Each row is where one point has got to under a steady rotation. How many ticks took it there?
The counts run from 0 to 739.
[ 2.19  0.73  0.45 -1.32 -0.86  2.26 -1.35 -2.26  1.05  0.46 -0.31 -1.96
  1.01  1.09 -0.83  5.19  2.04  2.94  1.44  0.08 -1.32 -2.38  0.26 -0.12
 -0.31  0.49 -1.30 -1.97 -2.29 -1.31  3.64  1.49 -0.73  1.91  2.39 -0.26
 -1.13 -2.99 -0.60  1.60 -1.11  0.10 -1.56 -3.33]  119
[ 0.89  1.73  0.62 -1.55  1.97  1.84 -0.48 -1.38 -1.81  0.49 -2.78 -3.31
 -1.43  0.08 -2.09  2.99  1.93  5.03 -0.63 -0.70 -0.40  0.45 -0.90  1.50
  0.24 -0.28  0.06 -1.83 -2.83 -0.44  3.06  2.10 -1.87  0.25  1.80 -1.63
 -3.04 -1.85 -1.72  2.32 -0.56  0.49  0.56 -0.21]  439
[ 0.53 -2.31 -1.10 -2.24  1.15  2.56 -0.31 -1.97  0.08  1.06 -3.23  0.40
  1.36  0.88 -0.43  5.40  1.95  3.07 -0.11 -0.58 -1.63  0.22 -0.95  1.07
  0.90  0.23  0.25  0.93 -2.71  2.03  5.45 -0.29 -0.80  1.19  0.53 -0.63
 -0.56 -1.56 -2.46  1.53  0.88  0.73  0.44 -1.72]  263
[ 2.64  0.39  1.39 -1.20 -0.04  2.67 -0.22 -3.49  0.96 -1.44 -2.94 -0.76
  1.95  0.82 -0.33  4.27  2.45  5.01  0.28 -1.63  0.10 -2.05 -0.41 -1.09
  2.77 -0.41  0.44 -1.77 -1.51  0.06  3.22  1.88  0.77 -0.55  1.44 -0.23
 -2.29 -0.18 -2.02  1.30  0.13 -0.40 -1.31 -1.55]  544
[ 0.05  0.85  0.01 -0.57  0.91  1.87 -0.48 -0.53  0.04  0.81 -2.85 -0.74
  0.69 -0.61 -1.46  3.33  3.00  3.42 -0.45  0.01 -1.38 -1.80  1.20 -1.68
 -0.20  0.58  1.29 -1.03 -2.72 -0.51  3.96  1.92 -1.56  1.62  2.92 -1.11
 -3.37 -1.77 -2.75  2.23  0.48  1.78  0.09  0.86]  531
[-0.09 -0.59 -0.64 -1.73  1.43  2.06 -2.62 -1.86  0.20  1.65 -2.18 -2.73
 -0.35 -0.74 -0.64  4.29  2.30  1.43  2.04 -0.34 -1.06 -2.34  0.52 -0.68
 -1.82 -0.32 -0.96 -0.34 -2.02 -1.32  3.03  1.50 -0.83  0.40  2.77  0.09
 -2.84 -1.42 -3.24  2.28  0.00  2.28 -1.84 -2.35]  154
[ 0.06 -0.58 -0.44 -1.40  0.55  2.08  0.63 -2.62  0.36 -0.02 -2.40 -0.08
  0.73  0.50 -0.85  4.25  1.84  4.33  0.39 -1.40 -1.89 -0.91  2.43 -1.43
  1.23  1.60 -0.48  0.18 -2.66  1.20  4.02  1.14 -0.86  2.75  0.20 -1.24
 -1.68 -2.05 -2.49  3.07  0.81  0.03 -0.16  0.70]  45
[-1.21 -1.33 -1.90 -1.67  0.89  2.58  0.10 -0.83 -0.33  0.76 -3.63 -1.74
  1.86  0.25 -0.97  3.36  2.55  5.04  0.11 -0.26 -2.73 -1.19  1.14  0.14
 -0.88 -0.96  0.23  0.62 -1.81  2.79  4.46 -0.27 -1.06  1.40  1.39 -0.43
 -0.81 -1.62 -2.38  1.51  0.95  0.41 -0.05 -2.00]  735
[ 0.85  0.28  0.50 -2.11  0.83  2.04  0.14 -2.91 -1.93  0.27 -3.43 -2.31
 -0.88  0.25 -2.12  3.09  2.50  4.84 -0.40 -1.00 -1.19 -0.70 -1.28 -0.59
 -0.47  0.00  1.53  0.57 -2.01  1.32  1.35  1.70 -1.15 -0.85  3.34 -1.98
 -3.37  0.17 -2.31  2.62  0.33 -0.04 -1.44  0.01]  566
[ 1.53  0.05  0.71 -1.00 -0.27  1.38 -0.01 -1.81 -0.62  0.52  0.08 -0.42
 -0.68  0.31 -1.92  4.44  1.48  4.13 -1.06 -1.40 -0.89 -0.52 -0.43  0.96
 -1.04  2.11 -0.17  0.30 -2.69 -1.91  5.46  0.99 -1.72  1.28  2.36 -0.79
 -1.57 -1.20 -1.79  3.13 -1.03  1.33 -2.14 -1.26]  685
[-0.20  0.96  0.79 -1.40  1.77  2.60 -1.72 -4.00 -0.35  0.53 -1.31 -2.93
  0.49  0.23 -1.01  4.69  3.23  3.96  0.26 -1.03 -0.31 -1.03  2.59 -0.79
 -1.50  0.31 -0.22  0.19 -1.40 -1.08  0.31  2.24 -1.11  1.12 -0.02 -1.07
 -3.53 -1.84 -2.19  2.41  1.92  0.39 -1.31 -0.08]  159
[ 1.02  0.19 -0.04 -1.09  2.16  1.84 -0.97 -3.29 -0.38  1.49 -3.09 -1.80
 -0.64  0.68 -0.49  4.23  0.94  2.31  1.42 -1.75  0.85 -0.43  0.78  0.29
  2.00  0.98 -0.23 -1.79 -3.59 -0.67  3.21  2.99 -0.82  0.59  0.51 -1.27
 -2.18 -2.48 -3.05  2.48  0.32  0.54  0.38 -0.13]  289
[ 0.32 -2.19  1.45 -0.34  0.98  3.16  0.02 -4.16 -0.82  0.66 -0.23 -1.96
 -0.43  0.77 -1.11  4.04  2.55  3.21 -0.12  0.25 -1.00  0.28 -2.97  2.58
  0.33  0.32 -0.40  2.27 -2.32 -0.08  3.78  1.05 -1.77  0.03  0.75  0.57
 -1.08 -1.70 -1.75  1.88  0.31  1.08 -1.64 -1.99]  353
[ 0.28  0.88  0.99 -1.66  1.52  1.86 -0.94 -1.65 -0.15 -0.97 -0.88 -1.79
  0.41  1.46  0.92  4.69  1.39  3.09 -1.29 -1.26  0.05 -0.03 -0.77  3.06
 -0.88  0.67 -0.68 -0.18 -1.91 -1.28  4.64  1.40 -2.65  2.39  0.69 -0.65
 -1.72 -2.68 -1.15  2.60 -0.26 -0.83  0.54 -2.44]  594
[ 0.30 -0.21 -0.61 -2.75  1.69  1.98 -1.70 -2.44 -0.13 -0.57 -4.47 -2.93
 -0.42  0.45 -0.06  4.39  1.50  4.15  1.08 -2.85 -1.01 -1.10 -0.54  0.05
  0.99 -0.93 -1.25 -1.81 -1.38  0.87  3.16  1.40 -0.54  0.53 -0.34 -2.36
 -1.59 -0.10 -2.19  2.46  1.18 -1.49 -0.45 -1.71]  510
[-2.33  0.30  1.49 -0.02  0.24  2.64 -1.14 -3.32 -1.75 -0.36 -1.18 -3.17
  1.23 -0.50  0.37  2.48  3.42  3.75 -0.67 -0.20  0.32 -1.48 -0.24  0.82
 -0.83 -0.01  0.50  2.06 -2.45  1.70  2.66  1.01 -2.79 -0.09  0.19  0.16
 -3.45 -0.89 -2.13  2.94  0.39  1.23 -0.98 -1.01]  445
[ 1.24 -0.62 -0.24 -1.32  1.12  2.45  0.40 -3.40 -1.72  0.71 -4.29 -3.97
 -0.14  0.68 -1.30  2.54  1.93  4.87  0.95 -0.47 -1.42 -2.41 -0.94 -0.14
  0.08 -1.22  0.44 -1.36 -1.60  1.94  1.41  1.13 -0.70 -0.79  2.16  0.12
 -1.49 -1.13 -2.00  1.05  0.92 -1.02 -1.09 -2.16]  359
[ 0.83  0.60  1.33 -0.79  0.40  1.91 -0.12 -2.27  0.41 -1.49 -1.14 -0.66
  2.22  1.80  1.35  4.15  1.50  4.61 -0.26 -1.47  0.59 -1.85 -0.10  1.31
  2.01 -0.12 -0.47 -2.09 -2.34 -0.36  6.28  1.70 -0.38 -0.03  0.45  1.21
 -1.75 -1.95 -1.19  0.98 -0.84  0.35 -0.32 -2.70]  673
[-0.18  0.37  1.63 -0.11  0.02  2.67  0.16 -4.28  0.68 -0.26 -1.17 -0.08
  2.39 -0.03  0.28  3.82  3.61  3.82 -0.81 -0.79  0.17 -1.63  1.21 -1.23
  0.36  0.81  1.71  1.83 -2.14  0.24  3.05  1.81 -0.66  1.22  0.53  0.47
 -3.44 -1.38 -2.86  2.40  1.25  1.21 -0.67  0.05]  539
[ 0.81  0.28  0.91 -0.86  0.58  2.93 -2.61 -1.81  0.80  1.88 -1.16 -1.69
  1.29 -0.52 -3.24  4.73  4.27  4.92 -0.20  0.55 -1.45  0.03  0.91 -0.12
 -0.98 -0.64 -0.18 -1.19 -2.71 -0.51  2.46 -0.19 -0.95  0.86  0.10 -1.10
 -1.97 -2.02 -0.90  0.51  0.02  1.75  0.31 -1.85]  401
[ 0.25 -0.33 -0.07 -1.54  1.36  1.03 -1.52 -0.85 -2.50  0.66 -3.18 -1.37
 -1.46  0.18 -1.78  4.02  0.95  4.27  0.05 -0.51 -0.83 -0.24  0.38  0.87
  0.50  0.37 -2.13 -2.60 -2.84 -0.42  4.55  1.31 -1.45  0.24  0.18  0.48
 -2.17 -2.74 -2.01  2.06 -0.37  2.08 -0.08 -0.68]  647
[ 0.91 -0.40  0.32 -2.10  1.68  1.76  0.54 -2.48 -1.53 -0.63 -0.04 -1.76
 -0.31  1.54 -0.51  4.68  0.81  5.04 -1.19 -0.17 -1.06  0.13  0.23  2.88
  0.47  0.60 -1.44  1.61 -1.25 -2.13  3.90  2.63 -1.08 -0.38  1.14  0.52
 -3.03 -2.23 -0.47  1.27 -0.47  0.98 -1.49 -1.12]  89
[ 2.30  0.96 -0.38 -2.17  1.03  1.40 -0.06 -3.31 -0.94  0.62 -2.37 -2.15
 -0.04  1.56 -1.11  4.05 -0.13  5.70  1.14 -1.44 -0.19 -0.89  1.69  0.73
  1.92  0.29 -1.17 -1.73 -2.91  0.08  2.40  2.55  0.40 -0.84  0.81 -1.28
 -2.07 -2.30 -1.17  1.29 -0.46 -0.03 -0.06 -1.11]  81
[ 0.17  0.10  0.70 -1.73  0.21  3.08 -2.14 -2.59  0.06 -0.87 -1.03 -3.75
  2.01  0.93  1.05  4.28  2.00  4.18  1.30 -0.17 -0.97 -2.07 -0.83  1.45
 -0.19 -1.79 -1.63 -0.60 -1.49  0.61  2.52  1.60 -0.64 -0.80  0.97  0.57
 -2.22 -1.76 -0.34  0.59 -1.38  0.32 -0.99 -4.28]  582
[ 1.00  0.28  0.78 -2.33  0.46  0.83 -0.93 -3.06 -4.15 -0.16 -2.80 -1.39
 -0.07  0.99 -1.04  4.71  2.20  3.67 -1.66 -1.33  0.39 -0.42 -0.68  1.45
 -2.08  1.36  0.07  1.50 -2.70  0.76  1.50  0.33 -2.38 -0.43  0.78 -1.30
 -3.55 -1.30 -1.67  3.23  0.42  0.08 -0.15 -0.73]  219
[-0.54 -0.16 -0.22 -1.29  1.61  2.50  0.16 -2.97 -1.28  0.72 -3.15 -3.80
  0.77  0.74 -0.72  2.47  2.74  5.56 -0.32 -1.25 -1.40 -0.54 -0.91  1.92
 -0.52 -1.35  1.13  1.31 -1.60  2.17  2.27  0.85 -1.41 -0.57  1.81 -1.57
 -1.86 -0.32 -2.17  1.84  0.60 -0.81 -0.35 -2.03]  227
[-0.08 -0.01 -0.82 -2.78  0.62  1.01 -0.32 -0.85 -2.74 -1.53 -4.20 -1.51
  0.28  0.71 -0.28  3.82  1.22  5.32  0.11 -2.29 -1.33 -1.68  0.77 -0.88
  0.15 -1.05 -1.28 -1.08 -1.12  0.93  3.58  0.68 -0.39 -0.68  1.59 -1.02
 -3.04 -0.01 -2.12  1.93  0.22  0.47 -1.13 -0.83]  302
[ 1.19  1.12  2.26 -0.29  1.17  1.69 -1.70 -2.83 -0.05 -0.18 -2.90 -0.88
  1.51  0.41 -0.71  3.54  4.31  4.14 -1.53 -2.13  1.41 -1.80 -0.78 -0.33
 -0.94 -0.09  2.19 -1.64 -0.83 -1.01  3.09  0.98 -0.38  0.37  0.46  0.22
 -3.06 -0.60 -3.32  1.46  0.82  0.24 -0.76 -1.96]  408
[ 1.40 -0.55  0.35  0.01  0.88  1.52 -0.06 -3.68 -2.00  2.37 -2.75 -2.15
  0.08  0.98 -0.77  2.82  0.32  3.15  1.07  0.31 -0.25 -2.23  1.24  0.66
  0.12  1.43 -0.19 -1.42 -3.98  1.01  3.17  2.43 -1.36 -0.52  1.65  1.30
 -1.70 -4.10 -2.16  2.49 -0.21  0.47 -0.37 -1.57]  704
[ 2.77  0.14  0.04 -2.16 -1.22  1.70 -0.01 -3.49 -0.80 -0.65 -2.68 -0.59
  1.76  1.42 -0.70  5.16  1.16  5.18  0.49 -1.31 -0.99 -2.41  0.95 -1.27
  0.41 -0.15  0.03  0.28 -1.88  1.11  1.16  1.72  0.90 -1.36  2.96 -1.18
 -2.72 -0.48 -0.98  1.06 -0.10 -0.23 -1.87 -2.29]  208
[-0.27 -0.68 -0.71 -0.57  1.76  1.50  0.15 -0.36  0.55  2.32 -2.39 -0.40
  1.50  0.12 -2.08  3.57  2.48  4.64 -1.09 -0.56 -1.59 -1.16  1.89  0.09
 -1.34 -0.18  0.61 -0.47 -2.43 -0.38  5.53  0.28 -0.87  1.17  2.07 -0.17
 -1.22 -1.87 -2.94  1.08 -0.20  2.11 -1.06 -1.53]  399
[ 1.78 -2.14  0.64  0.10  0.77  2.13  0.23 -3.13 -0.97  0.78 -1.73 -1.61
 -1.70  0.62 -1.99  3.04  2.15  3.61  0.30 -0.47 -1.77 -0.75 -0.75  0.57
  0.17  1.17 -1.13 -1.64 -2.32 -0.69  4.79  1.21 -1.22  0.74  0.55  2.24
 -0.57 -2.53 -2.81  1.78  0.70  1.15 -2.06 -1.69]  142
[ 0.07  1.86  2.12  0.12  1.02  2.03 -0.86 -2.87  0.56  0.38 -1.87 -1.73
  1.55 -0.09 -0.64  2.89  4.26  4.56 -1.00 -2.24  1.10 -1.61  1.31 -0.59
 -0.62  0.16  1.96 -1.33 -1.66 -0.41  3.52  0.93 -1.23  1.41  0.23 -0.72
 -2.25 -1.25 -3.17  2.33  0.63 -0.11 -0.45 -1.28]  536
[ 1.39 -2.48  0.66 -0.05  0.33  2.80  1.34 -4.04 -1.67  1.29 -2.00 -0.56
  0.23  0.66 -1.68  3.21  2.14  3.98 -1.05  0.25 -1.30 -0.78 -0.29  0.17
 -0.48  1.82  0.51  1.77 -2.72  1.13  3.64  0.85 -1.18  1.14  0.91  1.48
 -0.60 -2.94 -2.41  1.97  1.43  0.67 -1.40 -1.02]  482
[ 0.77 -0.21 -1.25 -3.01  0.81  1.58 -0.10 -2.21 -0.95 -0.22 -3.30 -2.21
  0.29  1.12  0.78  4.76  0.49  2.19  0.65 -0.42 -1.78 -2.68  0.74 -0.86
 -1.70  0.29 -0.37  0.18 -1.32 -0.67  1.98  2.59 -1.31  1.14  3.50 -1.69
 -3.41 -1.30 -1.62  2.85  0.57 -0.23 -1.57 -1.16]  716
[-1.05 -0.74 -0.77 -1.18  2.54  2.47 -0.30  0.42  0.24  1.06 -2.45 -0.54
  1.27 -0.37 -0.99  3.66  2.71  4.21 -0.76  0.58 -1.40 -0.78  0.95  0.05
 -0.29 -0.75  0.66  0.44 -2.07 -0.19  5.15  1.50 -1.01  0.52  2.38  0.20
 -3.10 -1.51 -2.35  0.69  0.39  1.87  0.25 -0.87]  527
[-0.37 -1.76  0.84 -1.17 -0.12  2.65 -0.42 -3.15  0.03 -0.80 -1.45 -0.31
  1.55  0.23  0.33  5.14  3.49  2.55 -0.47 -1.33 -1.37 -1.11 -1.55 -0.13
 -0.90  1.11  0.01  2.06 -1.08  1.31  4.85 -0.36 -1.48  1.92  0.02 -0.14
 -0.85  0.01 -3.40  2.58  1.33  0.26 -1.62 -1.63]  260
